The same turns and mirrors carry the whole set onto itself and the rows of a family onto each other. Which other rows belong to the same family as each row named below? List them in the order they appear above.
These 30 rows form 5 families of 6 rows each.
birof: [ 2.52  0.52 -3.20  1.84  1.62  1.66  0.15  1.24 -3.15  0.53 -0.19 -3.19
 -0.61  1.07 -0.78  0.37  3.25  1.68 -1.02 -1.12 -0.36]
vasig: [ 1.42 -0.58 -2.75  0.67 -1.55 -0.30 -0.63  2.92 -1.40  0.87 -0.92 -1.53
  1.83 -2.44 -1.66  0.14 -0.51 -1.97 -5.23  1.85  0.17]
Zubak: [-0.38 -2.16  1.92  0.24  0.98  2.53  2.06  0.75 -1.13  2.93  0.00  1.01
  2.63 -0.21  0.15  2.18  1.57 -0.58 -2.72 -2.06 -0.27]
doriv: [ 2.09  1.45 -3.76  1.77  1.12  2.57  0.11  1.91 -2.74 -0.19 -0.74 -2.83
 -0.08  0.30  0.07  0.30  3.45  1.10 -0.79 -1.66 -0.01]
Duno: [ 1.86  0.89 -2.68  0.99 -0.88 -0.52 -1.04  2.41 -2.42  2.12 -1.92 -1.20
  3.21 -1.66 -1.85  1.79  0.01 -1.88 -5.62  1.84 -0.78]
Fef: [ 0.68 -0.82 -1.77 -2.82  2.24  2.00 -1.42  1.84 -3.42  2.78  0.08 -0.57
  2.61 -0.48  0.77  0.68  1.75 -2.04 -2.91 -0.68 -2.57]
Nin: [ 1.09  1.26 -2.07 -0.83  2.22  2.66 -1.16  1.81 -4.47  2.75 -0.82  0.66
  3.01 -0.90  0.75  0.15  0.48 -2.22 -2.46 -1.43 -2.76]
purot: [ 0.19 -2.40  0.92  0.61  0.60  2.78  3.84  1.48 -3.10  2.68 -1.25  0.61
  2.74  1.02 -0.22  2.29  0.77 -1.16 -2.91 -1.82  1.16]
piman: [-1.12  0.80  0.05  1.61 -0.89  0.24  1.92  2.23 -1.94  2.84 -3.55 -2.55
  1.39  0.02 -1.03  2.20  0.98  1.39 -2.54  0.47 -0.24]
panak: [ 1.25 -0.13 -3.00  0.05 -1.67  1.53 -1.41  2.73 -2.96  1.60 -0.08 -0.83
  1.47 -1.88 -1.47  1.65 -0.23 -2.43 -6.05  1.70 -1.17]
surok: [ 0.86 -2.89  0.90 -0.76  1.30  2.73  3.12  0.54 -2.53  1.78 -0.50  0.90
  2.14  0.11  0.75  1.76  0.70 -2.06 -3.30 -2.31  0.57]
nagar: [ 0.65  0.34 -1.95 -1.20  2.62  2.50 -0.62  2.40 -3.36  3.65 -0.67  1.18
  2.87  0.35  0.42 -0.91  1.57 -2.28 -1.92 -1.13 -1.85]
dotaf: [ 1.41 -0.46 -2.82  0.10 -1.29  1.21 -1.59  1.97 -2.54  1.08 -1.42 -0.87
  2.72 -1.87 -0.99  1.35 -0.45 -2.06 -5.84  2.62 -0.62]
rugo: [ 1.61  1.86 -2.54  1.34  1.87  2.39 -0.16  1.72 -2.41  0.82 -1.95 -1.71
 -1.33  0.78 -0.12 -0.71  3.62  1.14 -1.86 -1.54 -0.64]
tese: [-0.29 -1.92  1.17 -0.34  0.84  2.64  2.81  0.32 -1.32  3.01 -0.57  1.32
  2.34  0.67 -0.66  2.04  1.27 -1.38 -2.19 -1.93  0.81]
Gumi: [ 0.69 -0.06 -2.51 -2.19  1.79  2.45 -1.20  1.96 -2.75  3.03 -0.30  0.14
  3.11 -0.87  1.65 -0.23  1.49 -2.21 -2.14 -1.19 -2.23]
dut: [ 0.82  0.69 -2.40 -1.73  2.06  2.27 -1.72  2.39 -2.91  2.56 -0.97  0.43
  1.57  0.25  0.85 -1.28  1.81 -2.55 -3.68 -0.92 -2.42]
Pebil: [ 3.35 -0.84 -3.35  2.88  1.20  0.92  2.11  1.10 -2.46 -0.64  0.58  0.05
  1.33 -0.99 -2.09  3.49  1.92 -2.25 -3.35 -0.61  1.68]
gav: [-0.80 -0.39 -0.39  1.60 -1.61  2.09  2.12  1.34 -2.27  2.22 -3.37 -2.69
  0.48 -0.18 -0.85  1.11  0.79  2.32 -2.43  0.88  0.22]
bezol: [-1.18 -0.82  0.16  0.53 -1.61  0.67  2.43  2.08 -1.04  2.31 -2.76 -2.60
  0.53 -1.70 -0.91  0.49  0.79  1.10 -2.60  0.52  0.47]
lamek: [-0.69 -0.32 -0.39  1.40 -1.59  2.08  2.16  1.33 -1.89  3.26 -2.17 -2.08
 -0.92 -0.62 -0.73  1.69  0.95  2.30 -2.34  0.51 -0.38]
goza: [ 2.02  0.12 -2.58  0.06 -1.03  0.17 -1.24  2.98 -2.33  2.52 -1.38 -0.92
  2.92 -2.75 -0.77  0.53 -0.82 -1.90 -4.35  2.20 -0.52]
movi: [ 2.11  2.10 -2.99  1.74  2.47  2.48 -0.27  2.50 -3.05 -0.28 -1.16 -1.27
 -0.60  0.12 -0.50  0.90  4.18  0.30 -1.31 -1.23  0.28]
mumar: [-0.79  0.63 -0.33  1.24 -1.58  1.25  1.93  3.13 -2.59  1.77 -2.95 -3.39
  0.66 -1.23 -0.76  1.20  1.22  1.50 -1.84  0.52  0.57]
zorob: [ 1.84  2.60 -2.54  2.60  1.72  2.42  0.25  1.47 -4.15  0.09 -1.23 -1.74
 -0.22 -0.07  0.33  1.02  2.77  0.67 -0.65 -1.51 -0.93]
liro: [ 3.40 -0.69 -2.12  3.42  0.28  1.64  0.10  1.46 -1.86 -1.08  1.75 -0.52
  1.75 -0.06 -2.14  2.02  1.95 -1.61 -4.64 -1.26  1.19]
Gedin: [ 4.25 -1.58 -2.22  2.22  1.06  2.12  1.74  0.66 -2.47 -1.42  0.28 -0.25
  0.52  0.03 -0.87  2.09  1.17 -1.48 -4.19 -1.69  2.02]
Sir: [ 3.49 -0.36 -2.54  2.24  0.41  1.83  0.38  1.03 -1.67 -1.16  0.84  0.25
  1.23  0.15 -2.29  2.75  1.95 -2.38 -4.22 -0.84  2.34]
nuge: [ 4.41 -1.09 -2.30  2.37  1.00  1.71  1.04  1.38 -2.47 -0.42 -0.17  0.51
  1.71 -0.95 -1.13  3.54  1.27 -1.93 -4.80 -0.12  2.19]
Tev: [-0.46 -2.28 -0.17  0.13  1.70  2.04  3.80  1.21 -2.44  2.69 -0.44  1.07
  2.84 -0.23 -0.80  3.04  0.55 -1.85 -1.96 -1.89  0.21]

The rest of the family of liro: birof, Zubak, Fef, panak, lamek
The rest of the family of nagar: purot, goza, movi, mumar, nuge
The rest of the family of rugo: vasig, surok, dut, bezol, Gedin
The rest of the family of Pebil: Duno, Nin, piman, zorob, Tev

